pupu: [106 114 115 117 147 120 150 125 182 164 131 215 131 150 110 160 115 126]
Gor: [ 79 137 158 198 111 125 181 158  85 147 120 111  92 147  93 135 144 109]
ferol: [113 133 122 129 135 151 137 149 113 126 132 115  95 136 123 151 136 135]
Galu: [ 79 137 158 198 111 125 181 158  85 147 120 111  92 147 218 135 144 101]
sileb: [ 97 154 167 217 101 154 192 150  84 151 141 115 105 191 206 122 104  98]
nagi: [173 164 141 101 128 105 126 140 108 133 117 124 127  97  92 186 128 104]
muvor: [105 167 107 109  98 138 153 120 120 125 112  86 139  70  90 174  91  66]
Sagik: [104 105 111 111 149 126 135 145 176 152 118 200 132 157 111 153 131 126]
kuzo: [120 111 125 129 135 139 153 138 180 150 146 221 139 144 103 159 125 141]
Tusak: [104 105 111 111 149 126 135 145 176 152 118 200 132 157 113 162 119 133]
kov: [113 133 122 129 135 151 137 149 113 126 132 120 108 165 217 120 141 109]
guz: [124 170 112 104 107 132 117 124 125 128 112  98 129  68  89 179  99  67]
asked: [120 111 125 129 135 139 153 138 180 150 146 221 139 144 103 159 125 141] => kuzo
after: [123] => [151]

pupu: [142 153 159 144 145 131 160 143 164 140 142 140 152 192 201 139 139 156
 159 156 158 162 143 168 180 140 144 144 149 204 144 138 140]
guz: [147 154 146 144 145 148 147 148 169 145 146 152 148 142 145 151 148 145
 147 150 144 147 151 141 146 152 154 151 156 139 150 150 151]
sileb: [150 148 157 148 149 140 152 141 156 141 140 145 145 157 162 144 145 154
 151 155 154 155 150 155 160 147 147 148 152 164 147 143 146]
muvor: [149 148 155 148 150 141 152 140 148 148 147 145 144 160 157 146 144 147
 151 147 150 151 146 155 165 144 144 148 143 173 144 145 146]
kuzo: [144 149 156 146 150 135 153 143 158 140 142 143 151 168 178 140 141 158
 153 148 149 154 147 168 171 139 145 146 153 191 141 148 145]
kov: [150 148 157 148 149 140 152 141 156 141 140 145 145 157 162 144 145 154
 151 155 154 155 150 155 160 147 147 148 152 164 147 143 151]
asked: [150 148 157 148 149 140 152 141 156 141 140 145 145 157 162 144 145 154
 151 155 154 155 150 155 160 147 147 148 152 164 147 143 146] => sileb
asked: [150 148 157 148 149 140 152 141 156 141 140 145 145 157 162 144 145 154
 151 155 154 155 150 155 160 147 147 148 152 164 147 143 151] => kov
asked: [147 154 146 144 145 148 147 148 169 145 146 152 148 142 145 151 148 145
 147 150 144 147 151 141 146 152 154 151 156 139 150 150 151] => guz

Sagik: [183 130  92 161 111 181  49 130  94 102 141 156 151 144 143 129  91 122
 170  95  63 153 143 150 204  68  81 118  93]
muvor: [133 149  62 124 165 114 161  66 123 123 116  61  95  95  82  96 130 107
  50 103 141  61 108 162 132 151 114  63 152]
ferol: [131 145 118  81 109 181  89  78  73 114 124 135  96 141 111 126 160 146
 153  76  48 108  68 104 188 102 113 112  49]
kov: [ 79 149 169  44 117 128 178 110 141 123 122 106  95 115  96 157 185 128
 115 106 165  84  33  73 100 155 172 135 115]
nagi: [210 150 131 133  86 214 131 184 174 118 105 148 123 149 173 149 133  49
 110 189  89 115  95 151 137  41 116 130 143]
after: [50] => [103]
loc: [107] => muvor, 17
after: [91] => [122]
loc: [92] => Sagik, 2
asked: [183 130  92 161 111 181  49 130  94 102 141 156 151 144 143 129  91 122
 170  95  63 153 143 150 204  68  81 118  93] => Sagik
after: [157] => [185]

ferol: [ 53 139 137 221]
guz: [124 127 113 126]
sileb: [127 120 104 158]
pupu: [128 113 113 150]
Galu: [163 146 127 123]
nagi: [220 113  81 185]
muvor: [182  83 124 185]
Tusak: [159 146 128 128]
loc: [182] => muvor, 0
after: [53] => [139]
loc: [120] => sileb, 1
asked: [220 113  81 185] => nagi
loc: [220] => nagi, 0
after: [159] => [146]

kov: [ 74 195 112  66 131 150  73 146 141 122]
pupu: [226 169 135 111 123 127 114 134 124 225]
guz: [226 195 112  66 131 146 123 119 128 131]
loc: [74] => kov, 0
after: [73] => [146]
after: [169] => [135]

kuzo: [205 186 140  77 223]
muvor: [175 181 102 185 154]
Galu: [156 192 224  72 101]
after: [175] => [181]
after: [102] => [185]
after: [224] => [72]
loc: [156] => Galu, 0
after: [185] => [154]

ferol: [ 44 128 119 142 144]
Sagik: [152 151  74 151 164]
guz: [138 122 205 160 104]
nagi: [ 60 122 182 162  91]
kov: [187 135 177 125 136]
loc: [152] => Sagik, 0
after: [74] => [151]

muvor: [116 174 141 104 173 128 173 143 125 161]
nagi: [159 157 125 123 109 147 150 146 126 165]
Sagik: [119 158 124 140 126  80  76  50 187  39]
pupu: [119 112 124 123 126  80  76  50 187 163]
guz: [123 167 135 121 108 134 171 140 115 159]
kov: [132 136 147 170 128 113 124 120 155 117]
after: [115] => [159]
loc: [171] => guz, 6
loc: [174] => muvor, 1
after: [155] => [117]
after: [146] => [126]
after: [143] => [125]
after: [174] => [141]

kov: [144  67  85 159  98 149 103]
nagi: [106 114 158 169 139 137 108]
Gor: [ 97 189  99  55 127 133 174]
Sagik: [147 121 157  84 148 171 113]
muvor: [175 176 204  70 172 143 136]
loc: [97] => Gor, 0
loc: [171] => Sagik, 5
after: [147] => [121]
after: [99] => [55]
loc: [176] => muvor, 1
loc: [157] => Sagik, 2

kov: [164 135 131 128 128 149]
Gor: [164 135 127 128 128 149]
Tusak: [133  55 167 145 128 128]
ferol: [138  85 168 138 127 128]
pupu: [131  40 161 136 128 128]
nagi: [166 137 135 128 129 142]
after: [166] => [137]
loc: [145] => Tusak, 3
loc: [137] => nagi, 1
after: [40] => [161]

